B =
[[ 2.80  0.13 -0.74 -0.83  1.06 -2.06 -0.76 -0.95 -1.94  0.11 -0.93  0.14]
 [ 1.47  0.13 -5.91  3.67 -1.70 -1.47 -2.19  0.78 -1.96  1.93  1.46  0.86]
 [-0.93  0.13 -0.74  3.32  0.73 -2.06 -0.76 -2.71 -2.24 -0.82 -0.93  0.14]
 [ 0.96  0.13  1.79 -0.94  1.06 -2.06 -0.76 -0.95 -1.94  1.93  1.55  0.14]
 [-2.20  0.13 -0.74 -1.60  1.06 -2.06 -0.76 -2.66  0.01 -2.79 -0.93  0.14]
 [ 0.96 -1.65 -0.74 -0.83  1.06 -2.06 -0.76 -0.95 -1.94  1.93 -0.93 -1.40]
 [ 2.34  0.76 -1.25 -0.83  1.06 -2.87 -1.71 -1.00 -4.63  1.93  0.13  0.14]
 [-6.77  0.13 -0.74  2.31  1.06  0.36 -0.76 -0.95  2.74  1.93 -0.93 -1.49]
 [ 0.23  0.13 -0.74 -0.83  1.06 -1.30 -1.22 -0.95  0.95  1.93 -0.93  0.14]
 [ 3.99  0.13 -1.76 -0.83  2.60 -2.06  1.43  0.12 -2.43  1.93 -0.93  0.14]
 [-1.74  1.93 -0.74 -0.83 -0.75 -2.06  0.20 -0.95  1.12  1.93 -0.93  3.35]
 [ 0.96  0.13  0.80 -4.74  1.06 -1.12 -0.88 -0.95 -1.24  0.80  0.13  0.14]
 [ 2.41 -0.44  1.42  0.22  1.06 -2.54  0.98 -0.85 -1.60  1.93 -1.79
   0.14]]
The largest entry: 3.99
The fifth entry in reading order -> 1.06
Find the fourth entry in reading order.
A: -0.83
The entry just right of -1.76 is -0.83
The second largest entry is 3.67
Find the entry just right of the largest entry.
A: 0.13
The entry just right of 0.20 -> -0.95

x =
[[-415 -369 -512   12  -84  -30 -855 -544 -413   70  469 -145 -494 -445
  -403]
 [-409 -374 -491   -5  -84   42 -903 -540 -426   78  527 -141 -533 -457
  -369]
 [-475   -9 -361 -290  -37 -370   93  -13   91 -437 -963 -539 -153    2
  -886]]
The minimum -> -963
Read off the entry at the centre.
A: -540
Read off the entry just left of the centre entry.
A: -903
The entry just right of -415: -369
Read off the entry just left of -374.
A: -409
Read off the entry just right of -533.
A: -457
Read off the entry just right of the centre entry.
A: -426
Read off the entry just left of the largest entry.
A: 78
Read off the largest entry.
A: 527
The entry just right of the smallest entry: -539

[[591 645 466 159 413 479]
 [591 723 389 440 479 568]
 [682 423 499 435 835 310]
 [710 721 407 496 647 476]
 [355 318 202 204 545 365]
 [752 459 803 444 625 391]
 [686 677 462 645 438 583]
 [264 510 239 558 683 664]
 [ 88 152 754 468 412 119]
 [387 136 773 326 748 395]
 [292 517 592 159 493 247]
 [731 734 799 832 283 132]
 [795 481 245 644 308 457]
 [704 328 248 379 445 314]
 [698 469 686 634 516 664]]
Rows and columns are numbered from 1.
The entry in the top-right corner -> 479
Read off the entry directly above the smallest entry.
A: 264
Read off the entry in row 1 and column 1.
A: 591
Read off the entry just left of 803.
A: 459
The entry in row 1 and column 3 is 466
The entry at row 3, column 1 is 682
The largest entry -> 835
The entry just left of the largest entry -> 435
Read off the smallest entry.
A: 88
The bottom entry of the column that holds the smallest entry is 698
The entry at row 1, column 2 is 645
The entry directly above 204: 496
Read off the entry in row 2 and column 3.
A: 389
The entry at row 2, column 1 is 591
Read off the entry directly above 803.
A: 202
Read off the bottom-right entry.
A: 664
Read off the entry just right of the largest entry.
A: 310
The entry at row 2, column 2 -> 723
The entry directly below 795 is 704
The entry directly above 355 -> 710
Read off the entry in row 3 and column 3.
A: 499
Read off the entry directly below the largest entry.
A: 647
The entry directly above 481 is 734
The entry directly above 379 -> 644
Read off the entry directly below 152.
A: 136

W =
[[ 1.92  0.49 -1.32 -1.90  0.73  1.30]
 [-0.84 -0.72 -0.27  4.81  4.36 -2.37]
 [ 4.22  1.59 -4.92 -1.16  6.63  0.44]
 [-4.22 -4.62 -1.01 -0.59 -3.86 -4.59]
 [ 3.57  1.32 -2.07  0.56  5.30  1.47]
 [-1.81 -3.31 -1.20  4.91  4.04 -4.03]
 [-2.79 -4.32  0.23  0.71 -2.05 -2.60]
 [-1.68 -3.38 -1.53 -1.39 -1.84 -2.45]
 [-1.78 -0.46 -0.86  4.78  3.74 -3.87]
 [ 3.29  2.27 -1.27  0.62  4.95  1.83]]
Indices start at 1.
The largest entry -> 6.63
The entry directly below -2.45 is -3.87
Read off the entry in row 1 and column 3.
A: -1.32
Read off the entry just left of 4.04.
A: 4.91
The entry in row 3 and column 1: 4.22
Read off the entry just left of -2.05.
A: 0.71
Read off the entry at row 3, column 3.
A: -4.92
Read off the top entry of the column that holds the largest entry.
A: 0.73
Read off the entry in row 1 and column 2.
A: 0.49
The entry in row 2 and column 1: -0.84
The entry just right of 4.81 -> 4.36
The bottom entry of the column that holds the smallest entry is -1.27
The bottom-right entry: 1.83
Read off the entry just right of the smallest entry.
A: -1.16
Read off the entry just right of 0.73.
A: 1.30
The entry just left of 0.71 is 0.23
Read off the entry directly below -3.86.
A: 5.30
Read off the entry directly below -1.84.
A: 3.74
The entry directly below 4.78 is 0.62
The bottom entry of the column that holds the largest entry: 4.95
The top-left entry -> 1.92
The entry in row 3 and column 2 -> 1.59
Read off the entry just right of -0.84.
A: -0.72
The entry in the bottom-left corner is 3.29
The entry directly below 4.04 -> -2.05
The entry directly above the smallest entry: -0.27
Read off the entry just left of 0.56.
A: -2.07
